Rotation paths and how fast each direction turns (deg/step):
Each turn is a multiple of 5 degrees from 10 to 175, or 0.
Each row of a path follows its step; steps can be skipped.

step 6: [-26 -17  11  16   3  26  -3  12 -13  20  24  -3  -4  -6  28 -12 -13 -10
  38  -2  15  -7 -23  -9   6  25  -3  11   4 -15 -17  29  13  23 -28   2
   0 -16  19   2   4  -9   9 -35  20   4   9  10 -13   6  -2  31  17  20]
step 9: [-20 -20  29   9  -7  27 -13 -12  -8  13   9  -9  -8  17 -12 -14  -8 -23
  21 -10  24 -38  32 -18  19  13   0  14  -6  11   0  -1  12  -4  11   4
 -13  -4 -11   3 -16 -12  13 -34   0  31   5  -9  12  13  -4   7 -26  35]
step 13: [-17 -21  10   1   6 -26  11  11   5   5  16  11 -45  -1  -1 -13  -9  -6
  21   8  20  11  -7  15 -12  -2  30 -21 -40  -6   6   0  -8   3   0  28
  20 -15 -30   8  -4  11   1 -19   7 -10  19  -5  19   9 -15   2 -27 -35]
step 15: [  0  31  15   7 -10  15   8  19 -28   8   2  -1  25  28  -1 -15 -14 -18
  29 -17  17   8   2   5  -8 -25  18  32 -18 -11  -4   1  21  18 -14  16
 -17   2 -24 -13 -28  14  15   0  -6  18 -14  35   3  -7  -9 -16  -4 -16]
step 21: [-13 -12  17  -5  14  10  -5 -20  15  25 -10  18  -3  16 -19   5 -40 -19
  22  10  -4  33  11  -4   4   5  13   7   3 -31   8  33  13  -1  -3  -7
  -2 -11  -7 -26  12  12   9  22   6 -19  10  14  36   7   6   4 -18 -36]
step 28: [  2  -7   3   9   3  19  -3 -12 -25 -10   2  -1  14  13  -3 -29  -2  -5
  15   0  -6 -14  25 -21 -18   9  -1  -4 -41  -9   8  -9  16  28 -13 -25
 -15  -8 -24   6 -15 -14  27   6   5  25  -4 -18  13 -36  -9  40 -20  -4]
step 29: [-16  -1  -3  -4  -8 -10   9  -1  13  35  26  16 -22  13  27 -11 -10 -14
  32 -22  -8 -20  -7 -13  17  -8  -5   8 -32  -4  -5   1   4  29  24  -1
   3 -16 -14 -17   4   7 -20   3  10 -13 -20   5   9  24  -8  -8 -39 -30]
Speeds:
[ -3   2   9   1   8   3 -10  -7  -5   4  -9   2  -3  -5  -1   2   5   2
   5  -5   0   7   5   6   3  -3  -1   0   2  -3   3   3   3  -1  -9   1
   6   1  -4   1  -2  -6  -4  -7  -1   7  -2   7  -2   1   1   1   1  -1]
120
[  3   2  -7   2   6   0  -8 -13  -3   1   3  -3   0   4   5  -3   3   4
  -1   3   3  -5   8   2   7  -1   2   6   3   6  -6  -4   7  -3   2   4
  -3   1   6   2   2  -3   3   2   6   1  -7  -7   3  -5  -4  -1  -3   2]
40
[-5  3 -3 -6  0 -3 -5 -2  4  0  1  0  1  4  1  7 -1 -2 -4  3 -6  5 -2  1
  1  1 -3  3  0  5  2  8 10  4  3 -3 -8  0  1  6  8 -2  4 -6 -1 -2  5  5
  2  4  3 12  0  7]
20
[  0  -2   4  -2   5  -3  -1  -2   2   7   1  -9   1   1   5   0  -6   7
   2  -4   1 -14  -4  -4  -3  -8   1  -4 -10  -3  -1  -1  -1   1  -3   7
  -1   8   1  -1  -1  -4  -2  -1   1  -3   5   5   1   6  -3   2   0   8]
110
[ -3   5   3  -1  -6   6   0  -1   0  -2   1  -4   0  -3   8   2   1  -3
   6   2   5  -3   3   6   2  -3  -1   3  -6  -2  -3   2   4  -1  -7  -6
  -3  -4  -8  -1   3  10  -5   3   1   1   4 -10  -7   2   8  -1  -4   7]
110
